In the data rows, zero lies at 4.5, halfway between 4 and 5.
In the table below, every row is followed by its label. The labels come from one hidden rule.
[4 4 5 4 4 3 4 6 4 5 5 5 9 4 3 6 5 4 5 5 4 1 3 3 3 2 5 6 4 5 7 3 3 6 4 4 5
 4 3 0 5 5 5 6] Sm
[5 4 4 4 3 2 4 5 6 3 5 5 9 5 1 6 5 4 5 5 3 5 4 4 3 0 5 7 3 5 4 5 1 7 5 3 7
 4 3 1 4 4 5 6] Sm
[7 5 5 4 2 4 6 6 3 4 6 5 8 4 0 6 5 5 5 4 1 3 0 4 4 1 6 5 2 5 2 0 2 8 5 4 6
 4 4 0 4 2 4 7] Sm
[4 4 5 4 2 4 6 6 3 5 4 4 9 5 2 4 4 4 5 4 2 3 8 4 3 3 4 6 3 4 7 7 3 4 6 3 4
 3 3 0 4 5 5 5] EV
[2 3 6 5 8 7 3 2 7 4 4 4 2 5 7 3 4 5 7 1 8 9 0 7 8 9 4 3 6 4 6 6 5 5 5 5 1
 6 5 9 3 4 4 3] Sm
[5 5 5 5 2 3 8 6 7 3 5 5 8 4 0 7 5 5 4 4 2 3 2 3 0 4 6 7 4 5 0 4 0 8 4 4 7
 3 2 0 4 2 7 7] EV
[8 3 6 5 8 3 0 4 4 3 7 6 0 4 8 5 5 5 6 6 6 6 0 5 7 1 4 1 3 5 9 2 6 1 1 6 3
 6 8 9 7 6 3 4] Sm
[1 3 4 5 4 7 9 2 8 3 4 5 4 5 3 4 5 5 2 2 6 9 1 6 5 9 6 5 7 4 0 5 5 7 7 6 4
 6 2 7 1 2 6 4] CJ
[5 4 6 5 6 4 5 4 7 3 5 5 5 4 5 4 5 6 5 4 7 6 4 4 6 5 5 3 4 5 3 3 4 5 4 5 4
 5 6 9 4 5 4 4] Sm
[4 4 7 6 7 7 8 4 7 2 7 6 9 3 3 6 5 6 4 3 9 9 0 7 4 6 6 3 6 7 4 0 5 7 5 5 3
 7 2 9 3 3 3 4] CJ
[3 6 1 3 6 6 5 5 2 7 2 2 4 6 4 3 4 2 3 6 1 1 9 4 2 7 3 6 6 3 2 7 6 3 7 4 4
 3 3 0 6 8 7 4] EV
[2 4 4 4 5 5 5 5 6 5 4 3 5 4 6 4 3 5 4 3 5 5 3 5 4 9 4 4 6 3 4 5 7 4 6 5 4
 5 3 4 4 7 6 3] EV
[8 4 8 6 8 3 2 5 6 3 7 7 7 4 1 5 5 5 8 3 7 5 0 5 6 0 4 2 3 6 8 2 2 5 2 5 5
 6 5 7 5 4 2 6] Sm
[2 3 6 4 8 7 1 2 5 6 4 3 7 5 9 0 2 5 6 3 9 8 3 6 8 9 3 4 7 3 9 8 8 3 6 6 1
 9 6 9 3 8 2 1] Sm
[3 5 3 3 6 5 5 5 1 7 3 1 6 6 8 4 4 3 4 6 3 4 9 4 3 9 3 6 4 3 7 7 6 2 7 5 5
 4 5 3 6 6 4 4] EV
[6 5 4 4 2 2 5 6 5 4 5 4 6 4 2 5 6 3 3 6 1 1 7 3 1 1 5 5 3 5 3 4 2 5 4 4 8
 3 2 0 7 3 6 5] Sm
[4 3 4 3 8 7 2 4 3 5 4 4 1 7 8 3 4 4 7 4 8 5 4 6 8 5 3 5 4 5 7 9 5 4 5 5 0
 4 6 9 5 6 4 3] EV
[6 3 5 5 8 5 0 4 2 7 4 3 2 7 9 0 3 4 7 5 5 4 7 5 7 5 2 3 4 4 9 9 7 0 5 5 0
 7 9 9 7 6 2 1] EV
[3 5 3 5 4 9 7 3 9 4 4 7 6 3 2 6 5 6 0 2 4 7 0 5 5 9 5 6 7 5 0 3 4 9 5 5 4
 6 3 4 1 3 6 5] EV
[4 6 4 5 6 3 6 3 4 4 5 7 3 3 7 5 5 6 7 5 6 5 4 5 7 6 3 3 4 5 7 2 3 4 1 6 4
 6 5 9 6 5 3 2] EV
[9 6 5 5 5 2 4 5 3 4 5 5 7 3 5 7 5 4 6 6 5 4 1 3 7 1 3 3 3 4 2 3 6 5 3 4 5
 3 6 6 6 4 4 5] EV
[7 5 5 5 6 4 5 5 5 4 6 3 8 4 5 5 4 5 4 4 5 3 6 3 5 5 6 3 3 5 3 3 1 4 5 3 6
 3 3 2 6 5 6 6] CJ
[3 3 4 4 6 5 5 4 3 5 4 2 4 4 5 3 4 4 4 3 3 5 5 5 4 5 5 6 5 4 4 6 3 5 6 4 4
 5 4 6 5 4 5 4] Sm
[8 4 5 4 6 3 2 6 4 5 5 5 2 5 7 2 4 4 8 6 5 2 6 3 5 3 3 3 2 4 9 3 5 2 3 5 4
 5 7 6 8 6 2 4] EV
[7 6 4 5 4 4 2 5 3 4 5 6 0 3 7 4 5 4 4 7 4 3 5 5 6 4 4 2 4 5 7 2 7 1 2 5 4
 5 7 9 7 4 3 4] CJ
[3 4 3 4 5 5 4 5 5 5 4 4 6 5 4 3 4 5 5 3 5 7 4 5 6 6 4 3 6 4 8 7 7 3 5 5 3
 6 5 7 4 5 5 4] CJ
[3 5 3 4 3 8 6 2 6 4 4 5 2 4 5 6 5 5 1 3 5 6 6 6 4 9 5 3 8 5 0 4 8 4 6 6 5
 6 5 3 3 3 6 4] CJ
[3 6 3 5 3 9 9 1 9 4 5 4 0 5 6 5 5 5 2 5 7 8 6 6 7 9 6 4 8 4 0 1 9 7 6 6 6
 4 5 6 3 1 7 3] CJ
[4 4 2 2 4 5 0 3 0 8 5 1 0 5 5 0 2 3 7 6 5 5 9 2 5 9 4 6 4 5 5 7 6 0 5 4 4
 4 8 5 6 5 4 3] Sm
[3 4 6 5 5 6 4 5 5 4 4 5 7 5 1 5 4 5 6 4 4 6 7 4 5 2 6 5 4 5 3 3 3 7 4 5 3
 6 4 6 3 6 5 5] Sm
[5 3 4 5 4 8 3 5 3 4 2 5 9 5 4 3 3 5 3 5 8 4 7 6 5 9 4 6 6 3 4 7 4 2 3 4 6
 5 8 5 4 5 6 3] CJ
[4 4 5 4 5 5 4 6 5 4 4 3 6 6 5 3 4 4 6 5 3 3 5 4 4 3 4 4 4 4 6 6 5 4 5 4 3
 4 4 4 5 6 5 4] EV
[4 4 4 4 4 4 2 5 3 6 5 3 6 5 9 3 4 4 6 5 4 4 9 4 7 4 3 5 4 4 8 4 6 1 4 4 4
 4 6 6 6 6 3 5] CJ
[2 3 5 4 3 8 9 4 3 4 5 4 6 6 3 5 5 6 4 5 3 1 8 3 6 7 6 6 5 4 4 6 6 5 6 5 5
 5 2 4 4 4 5 4] CJ
[5 3 6 5 5 4 0 6 1 6 6 6 0 5 9 4 3 4 7 7 6 3 0 3 8 2 1 5 4 4 9 6 2 0 6 4 3
 4 9 9 9 5 3 5] EV
[4 5 3 4 1 4 7 4 3 6 3 3 2 5 8 3 4 5 3 6 3 1 7 3 2 6 5 6 5 5 4 5 7 1 5 4 3
 4 5 3 6 4 5 5] CJ
[5 3 6 4 5 1 0 5 4 3 5 5 4 5 6 4 4 3 7 6 4 4 4 4 4 0 4 4 2 5 9 5 3 4 3 5 4
 5 6 7 7 6 2 6] Sm
[6 5 3 4 2 4 7 6 4 5 5 4 4 4 4 7 5 3 4 7 1 0 6 4 5 3 5 6 3 5 4 2 5 6 4 4 7
 1 3 0 5 2 5 3] EV
[9 5 6 6 5 3 5 4 8 1 7 8 0 3 3 7 6 6 5 6 9 8 0 6 7 1 5 2 3 7 3 0 1 8 0 6 4
 4 5 9 5 2 3 6] Sm
[3 5 5 5 5 7 4 4 6 4 5 6 2 4 4 5 4 5 4 3 5 6 1 5 5 5 5 3 7 5 3 5 7 5 3 6 2
 6 5 8 4 3 4 3] Sm
[2 5 3 4 5 7 3 3 3 8 3 1 4 6 9 2 3 4 4 4 3 6 7 5 5 9 4 5 6 2 1 8 9 1 7 4 4
 4 5 3 4 5 6 2] CJ
[3 2 6 3 8 5 0 5 3 7 3 4 8 6 6 0 3 3 7 4 5 6 7 4 6 6 3 4 4 3 9 9 5 0 5 4 2
 6 5 8 5 8 2 1] Sm
[6 5 7 6 4 5 5 4 8 2 5 6 0 3 6 6 4 7 4 5 9 9 0 6 4 4 5 2 6 6 0 1 5 9 2 6 4
 5 6 9 2 1 3 4] Sm
[3 4 4 5 6 5 4 4 4 5 4 2 9 6 5 4 4 3 5 3 4 4 4 5 2 6 5 5 5 4 8 7 4 4 6 4 5
 6 5 6 5 6 4 4] Sm
[9 4 7 6 3 0 5 4 4 3 6 9 9 3 2 5 5 4 5 7 3 2 0 6 6 4 7 3 4 5 0 3 1 7 5 4 5
 4 3 4 4 7 3 6] Sm
[6 6 4 5 3 4 5 4 5 4 5 5 4 3 4 6 5 5 4 5 4 4 7 4 4 5 5 5 3 4 2 2 4 5 3 5 5
 4 4 3 6 4 4 4] Sm
[5 4 5 5 5 3 6 4 7 3 5 5 8 3 3 5 5 4 5 3 4 8 3 5 4 4 5 4 4 6 3 4 1 6 3 4 7
 5 3 5 5 3 5 6] EV
[7 5 3 3 4 4 8 6 2 7 4 3 5 6 9 3 4 3 4 5 1 3 9 4 3 6 3 6 3 3 9 6 4 0 4 3 6
 1 6 0 6 7 6 4] CJ
[9 6 4 4 2 3 4 5 4 2 6 6 0 3 3 7 6 5 3 7 5 3 5 4 3 1 4 4 3 5 0 1 2 6 2 5 7
 1 5 6 7 2 4 7] EV
[4 5 6 5 5 6 3 3 5 4 5 6 1 4 6 4 4 5 4 3 7 6 1 6 6 7 5 3 6 5 2 2 6 5 4 6 5
 6 5 9 4 4 4 4] Sm
[2 4 5 5 5 6 3 4 4 6 3 4 5 6 5 3 3 4 5 3 6 9 6 6 6 7 4 6 5 4 8 8 6 5 6 5 2
 7 5 7 4 7 3 3] Sm
[4 6 3 4 3 4 5 6 2 4 5 6 6 4 5 5 5 3 5 6 4 0 6 3 3 2 4 4 4 4 0 4 5 4 5 4 7
 4 5 1 7 3 4 6] EV
[3 6 3 4 2 7 6 2 4 5 4 3 0 4 7 5 5 5 2 6 6 6 5 6 7 9 4 3 6 4 0 4 8 3 4 6 4
 5 5 6 4 2 5 2] CJ
[7 5 4 5 3 4 6 5 5 5 5 6 4 5 3 4 4 5 4 4 4 4 5 4 4 2 6 5 4 4 7 3 4 5 4 5 7
 3 3 4 5 5 5 5] CJ
[1 3 5 3 9 4 5 5 1 6 3 5 0 4 9 1 4 5 5 4 4 5 2 4 3 5 4 5 4 4 4 9 7 3 4 4 3
 6 5 6 4 8 4 3] CJ
[6 5 5 6 4 2 3 4 6 3 5 7 0 3 2 7 6 6 5 5 8 7 0 5 5 3 5 2 3 6 0 0 1 6 2 5 6
 3 4 3 3 4 4 6] Sm
[4 6 2 5 3 4 8 5 5 4 5 4 2 3 2 8 5 5 3 5 2 2 5 4 2 6 5 5 5 4 0 2 4 6 5 4 7
 2 3 0 3 3 7 5] EV
[4 5 4 6 3 5 9 3 7 4 4 6 5 3 0 6 6 5 4 2 6 8 1 6 4 9 6 6 5 5 0 4 4 8 4 5 5
 4 2 6 2 3 5 4] EV
[2 3 5 4 7 4 3 5 5 5 3 2 9 6 4 4 3 4 7 2 4 3 6 4 3 2 6 7 5 3 7 9 1 8 8 4 4
 6 2 5 3 9 7 4] Sm
[4 4 4 4 2 1 6 6 3 4 6 3 9 5 2 6 5 4 5 5 1 0 1 3 1 3 4 6 3 3 7 6 5 2 5 3 7
 4 4 1 5 6 5 5] CJ
[5 6 3 4 2 5 6 4 5 4 6 5 2 4 6 6 6 5 2 5 5 4 5 5 5 6 4 5 6 4 0 3 9 4 4 5 7
 4 6 5 5 2 5 5] EV
Which column or columns does the hidden rule look at? Columns are counted from 0, in order:
6 26 33
Which label does each new row get?
[6 6 2 4 3 5 5 5 3 4 5 6 0 4 6 5 5 4 4 6 4 3 7 4 7 7 4 2 6 5 0 1 7 2 2 5 5
 2 6 5 5 3 4 4] ~ CJ
[8 3 4 5 1 3 5 5 1 7 5 2 2 3 6 7 5 3 3 4 4 4 9 3 5 0 4 4 5 5 9 6 5 6 4 3 4
 5 6 2 4 6 4 3] ~ EV
[7 4 5 4 6 3 2 7 2 4 5 5 5 4 3 4 5 4 6 5 5 5 1 4 5 2 4 4 3 5 9 5 3 4 3 4 4
 5 5 5 5 4 2 5] ~ Sm
[3 2 4 5 7 5 4 3 5 4 3 3 5 6 5 1 4 5 5 4 5 6 4 6 6 6 5 4 5 3 9 8 4 5 7 5 4
 8 3 7 2 6 3 4] ~ Sm
[2 4 6 4 4 5 3 4 5 5 3 2 4 5 6 1 3 4 7 4 5 5 7 4 6 8 3 5 6 3 9 9 6 4 6 4 2
 6 6 7 3 8 3 3] ~ EV
[6 4 7 5 7 7 1 3 7 5 5 7 1 5 8 3 4 6 5 4 8 9 0 6 8 7 5 2 6 5 7 3 4 5 3 6 2
 7 6 9 5 4 2 2] ~ Sm
[5 5 3 4 3 5 5 5 4 4 3 4 2 5 3 5 4 4 4 5 3 2 5 4 4 5 4 4 6 4 2 6 5 2 5 4 5
 4 3 1 4 3 5 4] ~ CJ
[6 4 6 6 7 4 4 4 5 3 5 5 0 5 4 4 5 6 7 3 9 8 0 7 7 4 5 3 5 6 4 4 3 6 3 6 2
 6 4 9 3 3 3 5] ~ Sm
[5 5 4 5 6 4 6 5 4 3 5 5 8 4 5 6 5 4 3 6 5 2 5 4 6 3 5 5 5 6 0 3 4 3 4 4 7
 3 4 6 3 4 4 6] ~ CJ
[3 5 5 5 2 6 6 6 2 4 4 2 6 5 5 5 4 4 5 5 4 2 8 4 1 7 4 6 5 4 0 5 7 7 4 4 7
 4 3 0 4 5 6 4] ~ EV
[0 4 4 4 4 5 5 5 5 6 3 3 9 6 5 4 4 4 3 5 4 5 8 5 4 8 5 6 6 4 6 7 6 6 7 4 3
 5 4 3 4 7 6 3] ~ Sm
[5 5 2 4 2 4 5 6 5 4 3 5 9 4 6 4 5 5 2 5 0 2 9 4 0 5 4 5 4 5 0 7 3 6 8 4 6
 0 3 0 3 3 7 3] ~ EV
[8 4 8 6 9 5 1 3 7 3 6 8 5 5 6 3 4 7 7 3 9 8 0 6 6 4 5 2 4 5 7 4 4 7 2 6 1
 8 6 9 4 4 3 4] ~ Sm
[0 4 3 4 5 8 6 3 5 6 3 2 3 5 3 3 4 4 2 5 3 7 4 4 4 8 4 4 7 2 0 5 6 2 4 6 2
 5 6 2 4 3 5 3] ~ CJ
[5 4 5 4 7 4 4 3 6 3 5 5 3 4 4 4 5 6 5 4 7 5 2 6 6 4 5 4 4 5 5 3 3 5 3 6 3
 7 6 9 5 3 3 4] ~ Sm
[7 5 3 5 2 2 5 4 3 3 6 7 2 2 5 7 6 5 3 6 4 5 5 4 4 3 4 5 4 5 1 1 3 5 3 5 7
 3 4 4 5 2 4 7] ~ EV
[4 4 5 4 4 4 7 5 5 4 4 5 9 4 2 5 4 6 4 4 6 6 4 5 4 7 6 4 6 4 7 3 4 5 5 5 4
 6 3 4 3 3 5 4] ~ CJ
[4 4 5 5 6 5 5 4 4 5 5 5 4 5 4 5 4 5 5 4 4 6 3 5 5 4 5 4 5 5 5 5 3 5 4 5 3
 6 4 7 5 5 4 4] ~ Sm
[6 4 7 4 6 2 3 6 3 5 5 5 7 5 3 3 3 4 7 5 5 4 6 4 5 0 4 4 3 4 9 6 2 2 4 4 4
 5 5 4 6 6 4 5] ~ CJ
[2 3 5 4 6 3 3 7 3 5 3 3 5 6 4 4 3 3 7 4 1 0 7 3 3 0 4 7 3 4 9 9 2 2 5 3 4
 4 5 3 7 8 4 3] ~ CJ
[4 6 4 5 5 7 8 2 4 5 4 3 3 4 6 6 5 4 1 5 6 6 4 6 4 9 4 5 6 4 0 5 8 6 5 5 4
 4 4 4 3 3 6 4] ~ EV
[6 5 3 5 3 6 7 4 5 5 6 5 3 4 3 6 4 5 3 5 4 6 9 5 2 9 5 4 7 3 2 3 4 6 5 5 4
 3 4 4 5 3 6 5] ~ EV
[6 6 4 6 2 7 9 4 6 2 4 5 0 4 5 6 6 5 3 4 4 7 4 5 7 6 6 5 7 4 1 5 5 4 4 5 5
 3 5 1 5 4 5 4] ~ CJ
[7 7 4 4 2 1 5 5 3 4 4 4 5 3 4 6 6 3 3 5 3 0 9 2 2 2 4 8 6 4 1 1 6 0 6 3 4
 0 5 0 8 5 4 5] ~ CJ
[6 6 2 3 2 0 6 6 2 5 4 3 6 5 6 6 4 3 4 6 3 2 8 3 3 2 3 6 3 5 6 6 6 2 3 3 8
 2 6 2 7 5 5 5] ~ EV
[5 3 6 5 7 2 5 5 6 5 5 6 4 5 1 5 4 5 7 5 4 4 5 3 4 0 3 4 3 5 5 4 5 3 5 4 4
 3 6 4 6 3 5 7] ~ EV
[4 4 6 6 8 5 3 4 8 3 5 7 2 4 5 6 4 6 5 4 9 9 0 6 6 4 5 3 5 5 6 2 4 7 3 6 1
 8 6 9 4 4 3 5] ~ Sm
[5 7 4 5 6 6 4 2 4 3 6 3 3 5 7 2 5 5 4 6 8 9 1 5 8 5 3 3 8 5 6 7 7 4 5 7 4
 5 4 6 4 2 5 1] ~ EV
[1 4 4 4 6 6 4 5 6 5 3 3 6 6 3 4 3 5 5 4 3 4 6 4 5 5 5 7 5 4 6 6 6 5 7 4 5
 5 4 2 3 5 4 3] ~ Sm
[2 5 3 3 2 7 2 3 4 5 4 3 1 6 9 6 5 3 4 5 5 5 9 6 4 8 5 5 6 3 1 8 5 4 5 5 5
 4 8 3 6 4 5 2] ~ Sm
